128 stands for zero in the data rows.
Two rows play each game, the first against the second. How much does the first row win by? 20 is about a draw, 40 a big win and 0 a big loss. Wins can go round in a circle: one row can beat a second, the second a third and the third the first. Each row has two weighted sums of its numbers, A and B, taken from their middle values. A row wins by its A times the other's B, less its B times the other's A.
[110 124 131 148 105 101 173 144 151 131  94 147 156 113 188 135 123  85
  73 144 162 132 129 102]
[179 185 160 149  62  95 115  74 103  70  63 219 128 138 114  97  89 168
  89 149 131 144 150 128] >> 15
[148  83  74 156 178 160 161  82 131 115 120 202 130 136 189  83 152 176
 169 163 166 154  88 153]
[134  43 179 115 193 110 166  93 166 135 168 104 110 167 187  90 153 175
 165 136 145 124 100 108] >> 17
[ 87 145  50  78 145 108 187  94 138 183 174 141 136 126  49  88 106 158
 177 101 102  68 111 111]
[ 76 150 173  69 134 182  76 118 146 130 112  91 111  99 166 195 175 149
 121  90  75 153 164 178] >> 22
[108 187 136 125  80 185  42  86  56  64 135 119  98 134  81 143 121 150
  95 107  80 186 134 141]
[151  49 131 119 202 101 167 124 193  90 139 128 126 113 189 111 163 136
 196 141 178 124 101 110] >> 21
[ 75 150 174  72 113 139  96 153 188 186 133  75 115  79 169 142 135  98
  91  93  95  99 194 152]
[195 114  38 159  92 126 133 146  94 117 145 155 104 172 106  79  41 205
 185 158 152 168  60 152] >> 20
[ 80 144 128  93 131 174  98 119 161 204 133  81 114  68 139 153 128 121
  96  99  99 105 177 150]
[110 129 116 153 122 126 167 151 133 113  79 166 160 148 189 133 115  73
  75 118 139 145 139  88] >> 15
[136  80  89 159 170 153 154 126 142  87 116 191 148 120 169  65 144 175
 163 163 169 152  89 120]
[107 162 127  67 150 162  77 125 173 133 132 105 147  62 158 190 166 118
 126  63 100 155 179 151] >> 21
[102 149 140  82 127 116 140 157 166 185  75 109 172 139 114 166 163  84
 139 140  93  67 193 127]
[179 173 174 174  71 121  79 191 135 133  54 144 127 107  78 144 105  76
  48 138 116 158 140 115] >> 16
[135 187 141 127  90 193  46 123 102  71 126 107  86 124  94 156 113 135
 105  99  82 208 112 151]
[128  80 111  79 167  84 146 115 169 129 130  93 152  84 220  78 131 160
 158 135 187 130  87 126] >> 11
[114  78 126  75 203 109 151 134 149 164 162 127 130 168 193 124 110 159
 143 150 145 109  86 139]
[ 79  86 124  51 198 107 154 117 135 212 180  78 155 125 163  84 129 184
 151 123 190  92  72 144] >> 15
[103  70 105  82 160 135 170 127 132 176 201 106 129 116 141  97 116 141
 174 131 171  94  82 133]
[ 92 142 123  72 146 215  64 135 150  81 153  35 100  88 105 176 206 115
 105  61 141 148 165 130] >> 22
[108 123 133  73 124  74 167 147 154 159 122 127 111 132 150 128 125 143
  98 103 148 103 127 113]
[ 90 143 143 117 117  88 164 139 127 149 132 125 104 100  92 176 147  80
 128 108 129  34 183 107] >> 25
[157 158 140 136  92 130  96 148 120 151  91 142 149 110 128 130 157 106
  67 117 138 128 184 164]
[115  57 131 131 178 124 193  80 146 163 179 134 128 172 139 122 169 142
 216 178 110  77 112 127] >> 23
[158  90 114 125 117 144 121  70  74 116 142 151 165 155 120  91  91 172
 146 193 165 174  80 114]
[181 170 146 175  41 120  86 154 133 109  84 175 106 146  97 157  61 142
 110 124  77 168 153 161] >> 30
[102 152 117 105 118  89 144 156 138 155  88 126 118 125 135 149 144 114
 103 129 133  66 171 142]
[102 116 187  87 137  79 164 167 171 147 112  59 124 156 166 133 116  98
  88 125 126 106 143  91] >> 15
[174 149 161 150  53 101  96 129 109  93  56 139 157 145 140 112  91 101
  55 164 121 131 167  64]
[ 46 178 216  65 130 131  88 144 199 123 208  34 103 109 113 185 178  80
 109  96 102 108 154 129] >> 24
[100 169 153  89 159  73 177 108 156 168 148  94 163 139 138 123 145 157
 120  90 127  86 106 146]
[162 141 160 134  68  77 153 122  94  96  86 150 166 135 144 134  88 103
  71 140 142 152 135 113] >> 25
[117 144 137 110 119 138 112 157 161 196  95 109 119 126  75 176 169  83
 141 109 103  61 198 130]
[ 65 149  95 129 107 160 104 119 102 150 165  81 100  99  88 192 166  83
 122  59  76  70 174 155] >> 26
[158  81 136 114 217 115 156  85 197  80 138 108 122 175 190  82 159 158
 201 143 159 144  97 125]
[179 122  86 126 141 112 147 178 126  95 134 184 122 233 115  92  38 147
 122 171 113 170  79 130] >> 21
[206  94 159 186 143 107 156  92 143  80 143 106 120 227 146  64  93 178
 176 180 134 177  59 134]
[136  82 118  87 174 102 147 161 145 171 171  95 138 160 176 100 125 155
 162 174 161 104 111 113] >> 21
[156 191 142 141  55 169  71 169 146  43 116 106  51 122 112 160  65  96
 119 100  70 205 107 154]
[ 94 148 172 105 117 192  43 158  92  98 163 120 111 112 106 160 200 100
  56 104 116 154 146 138] >> 20
[101 115 187  78 119  86 168 136 150 149  94 131 134 110 137 151 103 132
  89  85 132 108 126 122]
[ 48 119 102 148 126 132 114 118 129 164 100  84 134 112  66 174 168  80
 130  75 105  49 187 146] >> 25
[114  75 132 175 166 129 171 131 157 115 195 155 134 128 109 113 173 136
 204 135 112  83  97 113]
[148 159 155 176 114 104 126 147 129 106  59 180 137 102 162 141 123  85
  67 136 159 112 168 105] >> 21
[150 175 121 137  63 170  63 169 120  64 138 115  53 145 108 182  96 109
 129 106  73 188  98 135]
[138  83 109 202 168 144 160 121 157 119 128 198 162 143 205  92 170 163
 167 168 136 144 118  96] >> 25
[178 165 185 174  52  95 122 161 104  66  55 121 109  85  87 108  58 119
  72 151 149 153 139 110]
[ 78 151 152 123 131 194  81 143 156 113 114 143 118 107 167 191 175  58
  84 107 108 167 153 129] >> 14
[172 176 130 192  90 137  70 159 121 105  84  94 113 107 114 149  73 134
  83 119  80 185 150 152]
[115  51 148 116 182 146 171  51 129 157 192 106 103 160  83 112 160 132
 220 129 162  73 105 150] >> 21
[148 151 148 170  74  91 164 129 120 107  74 109 124 122 102 109  51 148
  93 114 154 160 108 108]
[153  47 132 191 145 132 153  71 119 115 154 178 139 226 215  96 167 149
 163 204 155 162 114 109] >> 4
[173 188 117 172 101 128 122 153 123 108  52 214 119 144 152 132 132  95
  88 156 149 134 150 131]
[138 193 103 156  86 157  77 129  85 151  78 186 150 116 120 129 141 117
  73 125 111 140 188 149] >> 24
[ 13 153  96  86 129 188  94  90  93 117 179  35  75  98  51 176 171  86
 132  35  91 103 137 153]
[ 96  69  84 120 203 125 166  87 103 129 199 159 147 131  78 118 101  96
 159  96 117  59  99 113] >> 4
[121  86  86 154 175 134 162 125 150 114 132 215 138 127 192  82 159 144
 163 173 155 148  95 122]
[155 168 204 188  51  96 139 168  99  85  72 164 120 139 125 113  54 118
  98 135 128 157 126  98] >> 20
[ 79 161 128  65 138 183  53 152 148 111 124  97 100  81  95 173 180  91
  82  76 137 139 166 116]
[164 134 112 183 123 129 139 157 101 120 112 145 155 137  95 104  57 160
 128 174 135 165  73 106] >> 25
[158  68 130 133 121 111 156 136 103 113 125 163 165 166 138 132 104  99
  95 168 168 121 130 108]
[ 90  88  96  74 196  91 157 130 138 180 119 120 155 139 172  70 107 190
 162 129 166 101  76 155] >> 18
[107  68 130 133 198 111 172 140 158 116 133  91 116 142 206  80 160 204
 167 170 143 114  96 125]
[175 159 138 176  52  77 150 162 115  89  86 108 125 129 111 124  55 125
 101 139 137 151  99 115] >> 26
[123  72 137 108 190 116 166  75 159 167 162 142 100 189 179  71 146 190
 172 131 152 122  98 150]
[ 87 107  60  84 185  85 170 119 145 172 171 113 143 152 146  63 123 212
 186 133 169 107  91 133] >> 34
[ 57 190 139  66 127 118  92 115 143 160 198  68 110  89 106 207 165 128
 129  72  97 112 171 171]
[ 98  76 112  70 175 117 147 154 138 187 148  80 147 143 189  92 132 171
 152 136 163 110 105 106] >> 21
[105 122  91  43 169 145 169 102  89 185 186 139 139 106  66 121 127 152
 184 127 134  74 116 111]
[163 145 163 169  73 135  94 149 144 134  75 171 147 103 133 159 157  80
  68 145 130 125 189 146] >> 25
[165 122 179 162  55  94 156 145 105  89  82 179 173 119 142 135  81 110
  73 153 138 141 126  90]
[154 104 133 114  95 113 128  65  78 129 161 177 159 153 107  58  87 185
 150 164 165 152  74 106] >> 13
[158  79  77 114 194 108 152  43 156 112 138 133 113 168 187  94 170 152
 206 119 170 150 107 135]
[ 55 151 133  58 172 175  84  89 123 151 114  90 115  78 155 187 174 150
 117  66  53 133 141 178] >> 13
[102  99  84  70 178 123 174 136 114 199 194 129 151 126  67 128 119 115
 173 162 107  67 125  79]
[ 41 131 150 108 102 207  78 103 101 127 191  59  71  85  41 228 191  72
 129  51 106  93 147 134] >> 15
[ 96 123 135  99  99 104 148 139 127 150 113 108  96  99 116 155 144  62
 123 114 138  49 191 114]
[ 91 147 100  90 120 139 105 161 161 176  98  91 116 138 125 131 132 125
 104  96 115  96 180 143] >> 17
[173 158 175 163  67 115 104 106 118  82  55 165 164 139 125 122  90 103
  82 167  77 147 157  93]
[121 160 206 138  95 205  37 133  83  62 136  96 115 131  86 191 156  95
  74 151 100 190 136 105] >> 6
[ 88 152 155  85 168 197  61 164 169  71 163  46 105 106 137 173 200 109
 112  80 118 149 146 125]
[ 95  77 155 117 201  89 172 106 143 142 199 163 133 106  78 113 108  96
 158  97 144  44  91  92] >> 22
[135  55  44 186 149 158 150  99 149 112 121 208 138 129 205  99 154 151
 165 190 163 149 115 122]
[170 156 209 146  92 112 127 171 153 121  77 174 125  96 167 148 134  41
  57 164 159 125 169  99] >> 30
[ 34 144 117 113 112 168  89 134 110 128 204  69  78 114  55 215 194  62
 125  41 110  82 130 142]
[133 189 141 148  70 170  66 164 134  57 111 116  49 157 132 183  98 122
 113 132  61 197 102 165] >> 21
[161 161 169 189  77 121  86 143 100 146  48 140 164 138 117 163  92 147
  89 113  98 155 156 135]
[150  84  80  83 184 113 131 131 165 120 162 102 167  87 174  79 120 162
 160 122 210 120  95 124] >> 10
[143 162 123 160  83 169  78 132 119 154  92 108 151  95 194 159 143  98
  83 124 102 158 200 158]
[ 50 194 130  99 147 163 103 120 106 173 197  82 134 106 102 192 155 148
 145  74  77 128 152 190] >> 23
[ 31 150 131 114 115 191  88 100  92 120 167  66  90 103  70 224 177  79
 130  64  77  98 141 158]
[113 137 121  98 126 137 123 181 149 194  97  91 140 132  92 165 161  83
 140 145  92  58 196 136] >> 24
[121 127 131 146  97 111 159 164 152 108  68 183 154 111 200 147 128  68
  79 136 152 126 138 111]
[135 136  92 115 124  99 120 128 176 130  64 122 140  78 159 148 145 100
 120  95 150 109 185 121] >> 23
[101 146 122  74 153  56 182 134 126 188 143  60 171 174 148 145 143 136
 121 120 103  79 109 133]
[117 134 123 149 105 112 156 158 147 128  77 150 165 117 169 153 120  89
  82 140 145 128 129  92] >> 19
[ 95 112  78  77 202 116 159 101 103 182 179  99 150 151 135  99 132 209
 186 125 159  97  65 152]
[ 96  63 135  89 196 111 160  68 148 149 132 143 116 121 182 109 136 245
 180 132 163 113 101 160] >> 20
[ 74 151 107 133 127 181  66 139 130  96 128 112 126  61 157 177 173  99
  92  89 125 151 167 150]
[ 83  77  74 103 180 105 183  96 135 168 195 146 122 113  50 115 107 105
 156  88 128  32 112  97] >> 11
[129 173 184 118  55 178  29  63  69  74 131 172 101 113  69 171 115 139
  85  80 115 166 149 124]
[ 96 102 102  55 183 122 191 126 115 196 181  90 139 114  92 139 134 116
 170 142 107  74 141  93] >> 11
[176 106 112 169 125 116 144 114  94 113 132 125 141 142 127  70  71 178
 159 167 157 162  55 152]
[156 147  86  96 112 109 103 129 171 143  94 171 119  85 149 147 133  94
 121  80 165 118 193 135] >> 20
[112 190 160 139  83 178  40 102  86  41 124 127 125 126 102 174 139 114
  98 136  67 197 135 131]
[128 155  99 157  93 129 150 187 138 112  81 173 154 131 161 143 128  87
  89 125 145 142 111  97] >> 18
[176  92 141 192 142 122 143 116  82  86 110 156 142 186 146  68 109 202
 167 184 117 186  73 130]
[189 137 153 158  82  79 164 165 121 106 127 163 153 125 143 106 106  98
  94 144 157 129 131  94] >> 24
[ 64 175 176  97 154 127 116 183 166 149 174  60 133 120 146 192 175  89
 122 134  60 109 158 158]
[162 114  77 127 124 114 144 113  76 109 151 143 155 178 126  53  97 179
 162 180 165 148  70 126] >> 27
[131  82 119 121 214 107 167 126 149 122 157 102 103 158 193  87 157 199
 167 158 143 122  97 134]
[ 14 100  88  91 136 182  84  98 105 156 169  20  78  97  68 219 198  63
 121  65  86  68 154 147] >> 20
[177  93 121 198 131 119 146 128  95  83 121 161 127 163 125  54  82 208
 155 174 117 166  66 133]
[150 182 143 162  66 130  82 170 128 114  79 123 122 108 120 137  74 107
  89 124  89 170 142 134] >> 18
[135 192 136 137  67 171  55 190 131  45 146  82  64 163  81 170 102 112
  93 111  68 191 125 126]
[124  93 117  70 176 105 149 151 132 181 194 109 130 122 161  89 104 179
 157 128 175 121  82 132] >> 20
[124  96  94 109 174 100 140 156 128 126 151 109 159 123 180  77 131 141
 147 134 188 129  91 106]
[122 172 111  97 119 133 129 139 101 170 100 133 143 144 125 161 154 128
 168 103 121  70 166 139] >> 29
[132 145 127 103 139  94 114 146 183 139  65 132 125  82 139 157 147  79
  99 100 140 110 164 105]
[149 164 115  94 131 108  97 154 175 143  67 128 150 104 132 138 168 116
 112  64 130 121 192 128] >> 30
[117 138 147 138 102 114 159 140 139 124  96 168 158 130 171 172 122  73
  66 113 175 143 144 105]
[140 156 140 164 104 125 107 147 135 141  50 207 144 123 172 139 134 122
  87 138 150 129 168 145] >> 16
[153 175 100 176 107 166  84 146 140 135 107 133 133 118 183 127 155  64
  72 117 101 165 185 151]
[171 190 144 173  69 170  75 155 151  99  93 125 135  68 145 128 131  66
  70 137  94 149 199 126] >> 21
[178  98 159 199 133 113 146 124 122  81 141 164 117 194 150  52 100 195
 158 180  93 179  77 141]
[161 122 173 170  50  85 155 155  83  99  83 132 157 124 124 154  87 110
  74 151 144 152 134  63] >> 24
[ 99  80  97  98 209 103 191  82 143 134 152 103 103 168 191  79 155 217
 196 142 151 108  86 176]
[148 149 137 169  92 172  98 102  84 152  84 159 150 137 117 145 141 126
  79 112 151 149 169 169] >> 13
[150 190 105 185  79 134  74 177 120 116  87 112 117  92  86 113  92 140
  94 128  82 186 165 153]
[162 154 128 159  69  97 133 150 127  94  60 142 141  91 169 135 134  82
  77 166 161 126 176 110] >> 11
[106 164 129 131 110 198  45 168  82 112 145 124 123 153 128 174 195  94
  92 130  97 176 128 177]
[158  95  77 190 128 128 149 120  91 121 132 151 143 151 114  50  97 237
 179 160 136 180  68 129] >> 17
[174 176 178 198  69 123 101 121  81  72  53 151 117 117 137 123  86 123
  92 135 120 161 113 122]
[ 97  67 110  54 198 108 157 110 131 178 143 103 144 149 190  93 119 189
 164 141 183 116  84 149] >> 16
[197  88 156 170 138 119 159  53 131  78 144 176 140 212 158  66 136 152
 164 217 118 179  94 130]
[169 155 119 161  97 170  82 124  85 147  76 197 152 148 119 158 145 123
  74 121 134 154 179 152] >> 7
[193 183 169 177  51 147  92 159 135 130  27 149 138 135  75 143  89 106
  74 127 123 167 147 153]
[130 206 174 116  81 169  39 134  81  66 144 127 114 114  77 129 132 102
  95 132  74 181 152  84] >> 17
[123 145 150 165 101 192  76 137 143 134 103  89 153 106 173 161 149  83
  58 123 128 136 203 132]
[138  68 110 107 192  95 161  89 182  87 167  90 128 125 142  84 176 136
 190 129 202 130 101 108] >> 30
[134 184 117 134  75 164  64 162 100  78 136 140  45 143 101 185  98 126
 119  96  73 192  90 179]
[162 107 172 164  67  71 163 149 105 109 104 121 149 120 142 138 111  62
  57 149 141 144 135  66] >> 23
[104  87 101  75 183  96 163  99 104 187 138 125 122 160 168  99  95 192
 164 126 170 100  79 162]
[107  69  92 127 183 122 161  80 183 128 124 101  96 132 141  84 136 190
 175 145 155 119  90 137] >> 19
[175 110 120 149  93 116 131 110  94 104 142 139 167 170 128  42  74 152
 150 183 153 153  84 105]
[132 213 115 147  84 181  70 174  97  51 121 125  63 141 102 158 111 130
 113 108  64 206  92 154] >> 15
[208 100 150 218 126 122 150  70 165  94 138 131 101 191 124  65 100 170
 177 184 144 186  66 119]
[180 165 150 167  91 129  92 176 118 120 109 177 140 113 124 116 135  92
  69 131 113 141 180 131] >> 22
[114 117 100  75 147 105 192 126 140 204 183 106 127 112  71 126 130  86
 165 135 142  74 142 100]
[166 112 111 131 128 134 128  56  85 124 143 147 185 167 147  70  86 181
 163 179 141 165  70 127] >> 37
[108 174 121 102 134  85 159 151 138 131 125 105 102 121 102 120 143  69
 130 107 120  36 161 117]
[120 162 119  90 146 141  81 126 147 102 140 104 114  43 150 183 149 128
 138  65 130 146 181 146] >> 17
[ 86 145 144  82 108 116 146 167 144 190  88  88 128 116 109 187 162  68
 148 140 113  59 203 103]
[ 91 163 127  75 149 181  55 172 171  68 141  59  94  90 119 160 182  94
  98  95 116 163 167  92] >> 18
[100  24 123 139 161 134 180 103 106 174 195 127 135 125 101 150 171 149
 205 123 127  58  92 122]
[103  58 185 137 170 128 172 112 135 151 192  97 134  95 123 127 174 152
 185 193 110  83 102 108] >> 28
[ 92 191 160 105  85 192  45  26  42  98 127 159 109 101  84 185 127 157
 105  83  89 189 135 164]
[167 110 115 132 114 125 129  58  82 117 128 159 168 167 128  72  72 181
 152 163 169 159  79 121] >> 19
[119 130 173  94 132  79 159 189 170 151 117  97 130 123 151 113 112 122
  81 133 147 101 137  92]
[ 63 176  89 101 144 199  60 178 163  59 122 100 101 106 136 164 211  83
 101  61 112 153 140 151] >> 21
[159 123 158 167  93 113 161 162 100 108  88 117 171 151 163 139 128  82
  79 154 136 155 117 101]
[ 85 137 101 108  98 138 108 111 102 163  94  92 126 104  54 167 161  97
 134  64 108  58 186 161] >> 20
[ 72 162 140 113 156 220  46 152  99 104 144 140 101 140 122 190 188 103
  90  92 126 168 142 124]
[196 168 189 176  59  89 121 126  95  76  66 160 138 133 144 121  98  97
  70 186 130 147 150 107] >> 18
[ 72 164 145 122 141 217  46 141 145  96 115 117 105  83 128 197 182  90
  94  87 102 160 148 125]
[167 175 156 160 110  86 129 141 119 103  61 189 127 131 163 141 126 108
  62 169 174 120 155 117] >> 18
[181 180 127 186  59 146  68 188 143  95  96 138  98 120 105 108  87 101
  98 123  60 167 153 135]
[ 94  94 118  65 183 134 180 114 120 196 202 145 147 117  77 147 125 152
 178 123 136  70 115 100] >> 18
[141 186 151 134  78 159  53 183 117  69 148 124  67 129  73 163  99 102
  87  94  89 191 102 119]
[199 111  71 167  90 101 131 182 111  84 148 146 127 190 125  73  33 177
 164 169 124 183  65 121] >> 23
[101 111 147  74 121  71 181 167 166 187 106 117 130 136 162 114 106 153
 102  98 139  83 120 109]
[ 99  79 177 110 175 125 181  54 150 157 195 127 131 158  88 106 156 143
 213 148 131  83  99 121] >> 18
[190 125  82 146 108  97 131 168 115  82 123 179 109 218 124  89  25 158
 132 176  97 173  67 142]
[154  99  60 191 170 129 159  56 102  91 144 215 111 167 143  42 150 195
 187 160 163 163  95 182] >> 31
[117 192 190 126  75 176  61 126  86  63 126 125 121 113  97 160 128 120
  98 123  90 173 141 128]
[199  86 134 169  95 116 118 185 116 111 148 114 146 191 154 113  53 138
 149 204 133 185  71 114] >> 24
[163 149 138 161  75 139  89 124 133 128  89 159 135 130 128 138 140  73
  65 118 139 138 188 128]
[114 167 118  79  98  93 142 163 146 196 106 114 138 116 110 155 148  89
 148 142 109  51 181 120] >> 16
[190  98  92 141 121 126 140 134  90 120 110 131 142 146 140  71  61 173
 155 171 153 164  55 155]
[ 88 149 114  73 122 154 117 130 111 192  83  87 133 117  81 161 172  94
 165 122  97  53 191 141] >> 17
[128  89 139  75 144 115 189 113 143 217 189 128 126  92  74 156 138  92
 164 135 128  67 120  68]
[ 99 109  89  64 177 111 179 117 123 226 190 113 144 131  56 122 134 140
 157 116 138  66 147  71] >> 19
[ 97 171 126  80 154  68 168  96 147 197 159 109 152 129 114 127 114 152
 111  90 132  91 136 119]
[ 72 135 129 127 114 104 106 127 134 154 119 102 131 136  92 173 174  56
 127  88  77  66 177 132] >> 20
[143 159 124 108 124  93 100 151 185 132  71 129 132  85 149 137 141 103
 119  87 148 106 224 126]
[ 93  78 121 147 181 149 171  87 111 137 185  94 132 132 105 108 158 209
 201 141 121  87  82 139] >> 21
[120 166 196  99 138  89 147 162 172 152 114  93 128 104 152 160 132  89
 110 133 135  60 172 104]
[171 103 166 145  84  99 144 127 124 133 132 148 140 105 120 133  36 128
 109 130 153 157  87  95] >> 23
[159 124 103 128 111 110 155 155 132 119 141 142  99 166  99 106  31 142
 131 166 157 136  86 127]
[125 168 187 103  65 183  49 110 126  79 125 149 103  80  81 157 140  68
  71 127  89 176 160 116] >> 23
[206 102  84 217 144 128 172  60 114 102 101 149 108 239 128  64 109 200
 198 194 115 183  62 172]
[ 76 155 153  73 139 146  85 154 186 127 145  88 122  83 150 176 157 118
 112  58  77 148 165 136] >> 24
[183 185 184 187  64  93 109 173 101  94  40 141 109 120 113 128  61 110
  75 177 109 144 136 102]
[188  92 175 150 119 126 143 152 130 137 140 174 171 139 154 108 109  87
 105 199 168 147 124  83] >> 27
[141 155 127 164  91 122 135 121 128  91  44 188 127  84 158 150 128  99
  80 134 145 131 165 133]
[165  94 102 156  96 120 142 127  95 125 114 150 143 203 138 112  61 186
 177 169 146 171  44 154] >> 22
[149 200 117 166  76 181  78 120 132 125  92 156 156 115 153 140 123  97
  87 117  78 161 166 164]
[131  69 130  59 172  70 160 139 174 157 151 111 132 127 146  99 100 176
 125 142 173  97 124 116] >> 26
[140 114  77 133 100 106 167 115  50 134  95 182 144 127 133 124 110 150
  87 123 148 134 136 141]
[ 76  48 108 110 190 117 175  71 120 167 209 128 132 103  88 107 115  94
 170 102 155  51 105 128] >> 23
[130  71  90 166 178 168 162  95 162 137 146 162 146 138 178  79 165 170
 176 159 186 136  86 130]
[ 80 173 155 107 120 202  63 114 125 122  92 184 112  84 169 199 175 111
  90  83 124 153 182 152] >> 20
[113 135 160  93 106 108 101 161 199 178  99  99 121  72 136 148 142  82
  73  97 132  88 201 121]
[117 192  81 134 102 205  40 188  61  80 144 108 103 163 120 151 205 122
  77 136 109 168 143 159] >> 22
[128 134 154  76 143 111 186 135 143 163 159  69 137 114  74 135 136  92
 146 137 112  68 144  47]
[123  90 124  88 177  97 163 119 138 182 158 101 138 141 183  81 106 218
 181 134 179 104  87 154] >> 23
[201 100 125 221 139 120 166 111 136  81 139 150  94 247 137  58  83 177
 194 190 122 188  64 137]
[168  88 110 191 165 138 154 106  82 134 156 187 111 209 173  59 177 167
 172 200 149 149 107 128] >> 22
[117 156 116 113 120 173  91 162 178 157 131  61  98  66 138 158 127  76
 106 105  74 121 169 135]
[186  97  80 153  99 114 132 172  93 117 191 151 116 219 138  97  46 169
 163 176 145 172  51 137] >> 13
[171 177 152 174  66  73 119 173  85  83  29 139 119 115 118 107  89 135
  83 144 115 157 137  92]
[122 182 186 138  78 180  27 136  90  54 125 130 102 138  95 170 154  94
  74 144  84 188 153 116] >> 27
[ 19 132 136  75 107 183  97 129 121 127 188  23  73  84  65 210 192  74
 123  45  83  86 135 141]
[177 135  59 160  95 117 122 140  50 103 169 173 135 199 110  62  35 205
 177 120 167 171  42 143] >> 9
[ 98 148 134  71 153 188  63 144 149 105 144  61 116  89 108 203 186 112
 112  84 128 145 145 131]
[118 167 100  85 134 159  71 117 154 113 117 120 129  59 124 177 187 106
 130  97  98 162 176 155] >> 12
[ 96 143 157 119 129  74 155 158 117 155 123  83 100 142  96 153 146  41
 117 122 128  54 154  82]
[ 85 110  98 109 119  97 163 115  90 154 109 125 112 119  98 157 139  89
 145 109 128  55 134 131] >> 17
[ 53 200 147  73 153 132 112 110 124 138 197  46 113 100 116 209 167 140
 136  97  63 116 146 192]
[143  86  63 129 191 128 146  62 156 111 140 142 151 142 163  80 159 180
 196 103 187 142 102 138] >> 16
[143 153 159 133 103 188  64 152  69  93 153 122  99 109 115 168 192 116
  73 107 121 168 136 157]
[ 83 140 135  87 124 146 108 152 120 213  90  83 154 118  76 154 166  96
 133 120  94  74 204 126] >> 13
[ 83  69  94 124 193 105 172  82  87 166 164 155 149 122  89 127 134 110
 168 108 102  53  96 148]
[160 148 193 185  63 111 152 175 128  71  51  82 138 125 150 117  75 111
  86 155  92 170 108 109] >> 20
[147 129 216 175  55  85 164 141 134 111  75  90 128 116 118 146  60 135
  70 148 147 143 103  83]
[175 155 128 190  57 145  59 196 140  90  70 135 102 133 129 152  82 105
  86 143  66 177 153 142] >> 20
[ 62 130 139 125 126 168 112 130  99 141 191  33 102  77  89 199 172  47
 125  78 102  71 168 128]
[167 192 142 160  54  59 121 114  81  71  69 201 150 133 107  91  89 151
  89 134 138 140 147  87] >> 17
[102 131 164  92 141  73 173 160 165 150 103  82 150 141 188 134 129 140
  96 114 127 106 124  97]
[102  60 106 144 209 137 194  48 134 156 203  93 116 190 132 114 190 137
 226 159 135  82  92 165] >> 23
[ 45 214 140  59 146 149  96 124 164 149 176  34 110  91 103 157 182 118
 119  86  80 112 144 182]
[113 176 130 104 127 160  90 147 170 178 132  84 125  70 144 151 149 128
 100 106 102  99 190 141] >> 26
[188  99 126 149 121 107 145 134 100 138 140 198 161 142 130 100 105 135
 113 166 163 144 123 146]
[147 149 128 181  83 188  63 133 125 152  89 149 135 128 163 163 149  81
  69 156 106 162 196 164] >> 22
[116  56 120 105 188 113 158 106 136 164 147 137 107 131 179  96 153 209
 179 141 164 115  88 148]
[179 137  77 146 117 138 144 175 128  96 136 186 103 171 118  80  33 157
 151 138 114 172  75 152] >> 18
[124 184  89 176 105 187  87 123 150 126  95 162 151  96 136 127 147 105
  80  97 125 153 170 162]
[132 183 109 157  89 203  83 123 123 143  89 146 133  77 140 146 148 102
  84 105 134 133 177 156] >> 20
[127 163 159 117  82 160  66 161 132  78 121  99  63 141 109 182 100 107
  94  97  82 186 112 154]
[ 78 151 135  88 142 182  57 183 150  87 131  87 110 127 169 190 197  69
 100 113 106 152 150 115] >> 20
[ 81 156  77  66 119 171  98 126 129 208 122  71 105  70 126 124 148 123
 107  74 124  96 194 146]
[187 129 117 156 115 124 147 175  98  88 146 152 117 183  89  79  32 160
 144 155 115 154  80 125] >> 22
[155 110  94  81 191  67 152 148 171 158 133 171 151  66 128 129 123 132
 115  89 164 135 154  71]
[128 142 171 109 148 150  72 175 197 109 129  88 116  50 166 194 173  76
 118 107 102 148 182 121] >> 21
[ 92 132 137 109 128 124  84 144 174 190  99  82 110  98 141 143 147 111
  89  83 126 106 194 147]
[161  92 115 147 126 137 157 129 101 143 147 175 181 139 164 100 117 129
 131 167 178 137 107 142] >> 17
[147  94  88 117 162 127 146 147 113 157 150 147 168 143 204 102 130 160
 171 157 190 127  89 115]
[176  85 128 205 120 136 147  85  97  75 141 165 129 165 135  63  81 203
 174 154 128 181  51 155] >> 25
[102 142 154 110 141 120 104 159 164 186  86  92 113 120 128 166 150 124
  98 116 116  98 198 135]
[134  97  93  62 159  83 144 159 179 138 132 148 149  35 121 101 122 129
 126  93 190 113 154  79] >> 18
